128 stands for zero in the data rows.
Some points, one per row:
[ 69 156 177 105  55 204  96 228   0 255 138 111 108 195  44   0  94 154
 141 118 108 148 203 168  90 142 112 194  98 148 163 101]
[151 128 101 135 135 112 146  89 112 101 123 130 113 122 144 129 191  57
  55 212  89 101  11  41   0 155 156   9 103 180  71  22]
[155 133 121 145 113 128  71 157 129 197 133  82 134 116  76 106 140 137
 115 139 132 116 166 140 156 132 115 163 116 111 164 155]
[141 135 105 119 143 131 149 116 131 112 120 137 116 104 150 145 130 115
 100 118 144 152 141 151 126 135 118 128 124  89 171 151]
[154 150 119  95 130 118 135  82 167 134 139 109 123 103  86 155 201 166
 164   0  74 126   0  14 255 255 239   0 179  78   0 173]
[132  92 141  99 132 156  89 147  73 209 144  92 135 148  83  69 124 109
 131 111 143 138 171 138 113 148 125 168 118 135 163 119]
[140 146 107 120 146 114 182 101 144  85 115 165 113 108 168 160 133 126
  93 116 130 124 132 133 169 128 122 120 129  72 148 169]
[140 139 111 116 145 116 174  96 141  84 115 158 110 112 164 151 128  38
 112  52 170 176  71  54 139 104 114  54 142 175 131  87]
[140 143 106 121 147 108 206  93 154  73 109 188 105 114 193 170 128 161
 113 121 139 126 143 129 123 101 135 129 118  81 122 139]
[104 145 202  98 134  88  96  64 173 120 196  92 132 147  22 103  89 145
 203 104 141  77 151  67 196  87 186 139 120 143  74 132]
[145 126 117 121 129 136 124 118 138 126 133 122 136 109 129 149 136 114
 121 127 123 142 131 138 156 134 135 133 143 106 146 173]
[  0 173 255  81 204  31  76 103 255   6 255  63 255   0   0 255  68 155
 176 118 167  83 217 101 226  31 179 198 137  63 181 218]
[142 147 113 118 144 119 169 103 139  93 120 147 112 114 145 148 134 147
 134 115 149 130 148 125 142 112 125 115 108 125 114 134]
[127 146 120 150 133 119 141 103 123  67 134 149 131 115 159 141  79 144
 150 238 110 128  78 121  79   0 172 148 178 132 193 121]
[139 143 112 130 141 117 157 107 138  92 117 148 116 111 147 147 132 147
 116 171 127 113 102 130 140 103 119 117 131 124 109 132]
[136 131 127 113 140 128 135 104 120 105 132 125 128 128 126 124 120 115
 154 110 143 140 115 116 114 111 142 115 146 158 119 106]
[106 130 142 142 129 120 104 114 130  93 139 123 151 134 120 127  85 129
 154 160 132 115 131 122 146  66 134 159 156 142 158 142]
[ 99 142 201 100  35 132  92 125 160 134 169 126 210 174  18 185  94 147
 182 110  62 120 168 124 181  95 149 188 182 160 100 215]
[159 109 151 182 103 111  87 102  98 127 179 135 199 156 159 133 171  58
 216 255  47  95   3 102  48 158 255 137 255 216 201 121]
[159 144 133 146 123 123  91 131 146 165 144 118 151 123  85 130 145 143
 128 150 132 113 165 130 166 123 126 182 135 118 155 165]
[141 127 136 102 110 141  94 114 110 164 149 110 144 135  83 108 130 124
 141 106 107 138 133 122 123 150 147 150 138 138 118 125]
[143 141 110 119 136 120 146 106 132 111 123 130 112 111 129 136 144 131
 111 121 129 128 131 123 138 135 123 116 108 113 111 130]
[132 116 134 121 121 155  83 157 110 190 133  87 147 140  73 115 123 122
 125 128 132 138 158 149 136 142 117 154 130 128 145 154]
[126 132 121 136 140 121 127 116 133  99 116 129 128 128 135 134 105 122
 130 161 145 122 131 136 147  85 103 146 132 144 152 142]
[104 149 175 118 106 136  99 184 120 178 125 120 140 153  69  97  99 155
 159 125 124 120 180 166 150 126 110 185 121 139 150 143]
[ 36 129 152 178 116 136  80 168 123 116 108 133 190 166 103  97  95 143
 124 147 142 112 208 127 160  65  97 213 124 125 207 169]
[117 118 133 161 151 172  86 180  70 172  90 104 133 186 120  55 111 129
 128 158 158 151 171 163 112 116  84 175 114 164 191 113]
[122  74 120 109 122 164  70 164 119 173 118  68 142 130 122 105 122 121
 113 125 146 124 200 128 157  88 103 182 110 116 210 170]
[135 154 111 119 144 102 203  99 160  74 112 182 109 103 191 174 157 123
  98 132 161 153 174  97 109  88 120 170  99 128 154 140]
[136 147 107 118 144 118 151  92 137  97 120 138 116 103 130 139 111 158
  94 114 153 119 106  78 132 115 129  91 123  86  60 104]
[139 135 118 121 135 124 133 111 126 113 125 129 121 122 124 127 132 126
 133 128 131 130 118 128 123 131 127 123 126 139 115 115]
[132 158 108 120 153 102 230  75 159  43 116 214 104 106 203 180 162 117
 104 125 130 147  89 180 115 180  97  69 119 115 111 122]
[141 156 113 119 142 115 173  99 145  93 118 160 110 110 147 150 132 255
 198 118  92 111  73 130 163 168 150 125 112 121   0  78]
[138 144 108 123 145 119 176 109 132  91 109 159 110 112 163 144 111 155
  95 156 135 163 124 191  53 126  58 138  97 142 171  56]
[128  66 177 170  50 118   0 230 166 255 168  31 210 140 109 115 120  99
 150 159  91 107 114 185 184 174 135 138 163 127 189 161]
[129  93 100 146 112 128  72 175 116 185 124  71 130  95 116 115 120 107
 101 147 130 115 158 160 143 131 112 149 112  99 185 156]
[128 129 135 119 129 131 116 151  98 142 125 113 120 135 121  95 117 132
 140 124 134 124 161 162 110 126 116 154 111 137 167 113]
[142 142 111 115 141 132 151 120 127 120 119 129 105 116 125 136 135 139
 112 118 147 132 193 135 141 107 106 166  91 115 162 157]
[111  22 103 185 106 114 255 229 200  58  51 255 102 139 255 255 196 255
 113   0 233 101  61   0  52 101 239   1 112  47   0   0]
[185  27 194  46 110 150  63 108  82 255 220 104 188 188  52  86 154  78
 157  83 132 126 171 109 130 157 163 188 145 154 159 148]
Then 24 other points, each followed by its number:
[141 119 121 121 130 142 125 130  83 135 118 126 120 151 128 101 130  98
 132 131 121 157 130 167  48 154 103 138 118 189 145  81] 0
[140 141 114 114 141 120 168 104 140 102 121 151 115 114 152 149 149 121
 144  84 132 147 121 139 121 170 135 112 140 123 113 121] 1
[128 146 110 118 140 124 130 127 130 126 116 113 112  98 110 128 109 147
 106 126 144 124 153 150 144 123 103 134 106  89 131 138] 2
[ 96 126 141 165 164 185  99 200  55 143  71  89 131 218 109  52 116 145
 115 140 160 125 217 135 142  70  88 197 102 141 210 156] 3
[148 119 140 110 134 155  95 127 139 151 142 106 145 132 108 123 133 142
 112 125 152 113 228 106 168  65 105 213 107 113 217 185] 4
[  0 193 217 214 173  30 255 164 255   0   0 255  59 255 255 255 255 101
   0  33 125 187   0  35  55 255 218   0 149   0   0  68] 5
[142 135 117 119 140 113 162 105 133  94 123 152 116 117 159 146 140  82
 168 128 117 111  80 149 109 126 154 114 146 153 154 110] 6
[122 133 123 126 133 133 107 137 127 135 132 108 127 109  91 125 117 141
 118 131 142 121 185 132 153  92 116 176 112 106 167 164] 7
[153 136 101 126 139 118 165  94 130 102 111 147 102 129 148 136 255  35
  39 187  54 174   0  33   0 255  51   0   1 255   0   0] 8
[ 63 134 206 123  85 128  72  76 201  73 199  70 193 145  39 186  36 136
 226 133  84 123 110  76 232  41 205 105 197 149  69 222] 9
[124 171 109 134 170  89 255  79 167  37  99 232  89 101 224 177 157 106
 106 105 109 151 109 137 125 134 129 108 136 118 125 152] 10
[142 128 121 114 125 136 113 115 120 135 128 114 132 135 105 123 130 115
 134 121 120 141 119 133 127 143 123 126 134 149 115 127] 11
[144 146 107 120 147 114 180  97 143  88 116 164 108 111 159 155 190 165
 108 119 138  97  79  43 124 157 126  73  83 162   0  65] 12
[ 93  86 121 154  92 169  69 183  54 182 162  85 163 171 117  62  93  91
 123 144 101 140 154 164  85 139 115 189 159 159 196 126] 13
[139 106 125 123 109 137  79 141 116 173 137  95 154 128 107 109 128 111
 126 130 119 128 138 145 140 143 124 149 143 123 165 144] 14
[130 182 129  91 168 105 255  28 202  30 112 244 105 126 152 208 155  73
  67 190 111 125  84 255  49 171 105  69 109  67 255  92] 15
[  0  79 255  25 173 138  56 211 179  75 121  89 177 154 146  58  96 134
 128 105 173 113 215 108 163  75 103 207 116 113 225 171] 16
[128 115 139 118 117 142  92 143 114 145 131 104 143 137 122 112 116 113
 145 125 120 140 129 158 132 131 122 143 137 141 165 132] 17
[  0 165 243  60 119 129 139 255 191 138 167 118 231   0  84 193 192 144
  79 142 159 100 255  43 160  39  89 235  72 138 246 184] 18
[149 125 117 136 124 125  94 123 127 153 138  96 115 126  79 117 140 120
 117 142 127 118 138 129 148 133 128 138 104 124 121 144] 19
[139 149 116 116 145 115 168 101 146  90 120 155 118 107 148 151 103 174
 174  73 133 112  61 107 165 139 162  89 194 106  39 111] 20
[132 143 122 147 133 111 103 107 139 140 163  86 119  93  51 148 117 140
 125 168 132  98 119 110 162 134 174  99 116  83  45 175] 21
[103  79 150  89 109 156 132 169  74 116 115 110 144 158 209 109  53   3
 196  61  71 198 129 254  10 121  99  97 166 207 255  83] 22
[133 139 126 118 137 130 156 123 123 101 121 148 128 127 157 143 105 122
 176 111 119 170 146 187  92 121 113 153 163 167 180 134] 23
Which of these numbered points is nearest to each point below, ignoring the 3 directions in which the first points spread most? Its number follows each.
[163 147  77 128 110  75 128  52  98 145 110  90  88 146  62  76 205 151
   5 147  38   0  51   0   8 255  79   0  24 229   0   0] > 8
[131 114 134 120 127 142  88 153 131 156 139  97 149 115 113 129 122 123
 127 128 138 128 170 145 156 109 117 167 129 110 183 166] > 14
[ 43 233 118 174 171  55 255 102 174   0  39 255  23 131 255 180 255  34
  95  61 121 180   0  96 134 255 200   0 207  79   1 163] > 10
[137 124 119 125 128 132 112 136 120 136 126 110 137 117 125 127 125 120
 122 134 127 129 142 152 132 126 117 145 138 119 167 147] > 14
[142 129 130 127 132 136 111 120 113 142 131 109 128 140  99 114 130 127
 139 135 130 138 133 134 119 137 126 135 121 152 121 121] > 11
[ 98 155 197 255  30 125  28 255  64 225 218 136 168 136  80 131  95 154
 181 255  59 113 121 234 104 168 187 196 144 131 153 165] > 13
[124 157 159 120 112 107  91 103 150 142 176  81 128 114  32 113 111 159
 153 125 120  95 155 105 171 106 159 141 114 111  97 143] > 19
[143 145 104 118 156 110 210  94 159  78 112 183 101 108 183 171 125 137
 128 138  86 118  90 146  87  91 115 140 158 125 143 107] > 6
[168 121 114 136 142 129 136 145  65 162 123 125 103 139 138  83 178 112
 115 152 146 131 162 175  34 179 114 158  87 153 173  63] > 0
[196  83  90 145 151 164  74 117 111 183 133 102 104 137  99  88 122 159
 108 125 150  96 255  98 173  35  99 235  99 101 238 202] > 4
[151 153 103 222 127  49  63  95 197 137 155  91 117  90  43 136 142 153
 105 231 135  40 122  99 220 103 139 146 105  88 102 170] > 21
[126 129 114 146 126 134  79 127 122 155 135  86 127 119  80 109 114 129
 113 154 132 125 140 129 144 124 118 139 117 115 138 140] > 19
[115 165 118 131 166 104 255  74 166  16 106 234  96 123 229 187 191 104
  82 107  98 132  37 160 110 220 117  61 140  75  78 118] > 10
[113 117 156 194 147 124  87 107 109  82 151 142 102 181 110  94  89 103
 180 239 161 120  94 114 111  50 155 184  90 216 135  93] > 9
[163 157  87 160 113  92 105  78 114 145 115 104 109 136  77  93 196 169
  46 233  70  45  34  52  80 215 102  54  99 179   0  15] > 12
[196  92  82 166  95 169  42 167 107 238 135  63 159 112  96 119 107 170
 117 110 173  84 255  77 183   0  93 255  80 106 255 207] > 4
[140 145 106 122 146 112 185 101 145  83 114 170 110 111 170 157 131 163
  77  46 146 128 104  20  43 132  85  39  60 165   0   0] > 12
[111 122  76 158 135 220  53 193  45 255  83  36  73 151  64  18 107 127
  80 160 143 191 134 179  84 202  73 110  70 141 139  73] > 2
[162  91  55 136  88 186  71 195 104 237 102  38 127  87 108 133 117 180
 135 119 185  65 255  47 190   0 110 255  85 119 255 206] > 4
[159 155 116 138 130 133 112 125 132 140 140 127 130 107 101 134 131 148
 107 126 151 105 241 102 168  56 101 221  98 107 223 190] > 4
[128 151 108 124 149 108 217  94 162  59 105 201 110 103 196 184 206 120
 103 112 131 142  56 114  62 201 156  32  90 123  62  38] > 0
[111 156 120 149 125 108 232 148 144  81  86 209 128  61 255 203 210 111
  87  30 216 170  31   0 136  77 119  28  59 245   0   8] > 12
[148 132 123 116 135 130 129 113 121 131 127 123 123 129 110 124 146 126
 138 115 132 140 131 129 119 152 129 132 123 148 106 119] > 11
[141 101 109 165 140 113 228 138 190  61  83 232  81 139 255 210 129 255
 110   0 172 105 113   0  20 123 203  25 195  16   0  32] > 13
[128 145 131 140 144  90  86 114 175 119 176  72 111  48  96 126 116 148
 129 147 152  82 149 115 198  87 159 129  99  49 158 158] > 19
[118 125 176  87 115 138  94  83 140 112 128 118 139 210  57  99 101 122
 200  83 113 142 118  82 163  98 120 152 141 245  70 108] > 0
[109 169 106 143 157 102 255  91 152  16  87 255 103 125 240 178 205  91
 115  69 131 132  59 120 155 218 172  17 117  67  56 138] > 10
[111 204 216  85  73 133 137  35 143 130 182 128 138 229   0 108 105 195
 194  98  97 120 206  49 162  91 157 192 121 202  16 151] > 12
[115   0 171 115  36 234  10 255  29 251  86  39 176 255 251  56 126 115
 115 128 136 125 215 137 147  79  95 203 108 133 240 175] > 16
[105 160 109 147 147 140 119 135 113  99 108 109 120 117 114 114  94 164
 108 157 154 132 178 140 135  66  95 162 108 114 168 140] > 7
[164 158 110 127 142 134  83 117 166 179 158  95 145  73  42 139 122 144
 105 127 155 100 255  94 164  25  91 243  89 116 255 198] > 4
[141 148 102 120 147 105 202  94 151  77 113 177 103 100 178 165 137 119
 181 148 105 196  60 167  77 125 123 114 194 224 119 115] > 23
[149 135 114 127 132 128 159 112 121 103 124 151 122 113 161 145 169  89
 135 163  86 171 108 174  41 155 155 130 164 145 182 128] > 6
[174 107  94 127 133 185  99 124 121 183 106 103  78 150  49 107 116 164
 114 126 160  76 255  90 177  11 103 251 112  89 255 211] > 4
[138 145 109 121 147 114 182  99 144  85 115 168 111 110 167 161 133 129
 121 114 141 154 111 136 138 139 130 107 147 104 113 153] > 1
[132 123 174 110  94 155  95 157  97 155 130 113 139 186 115 100 114 110
 224 109  60 175  82 203  82 183 129 123 150 244 126  82] > 23
[141 135 117 127 125 138 103 136 121 153 124 103 128 118  90 120 129 141
 111 131 133 124 179 129 149 110 110 169 112 112 162 158] > 7
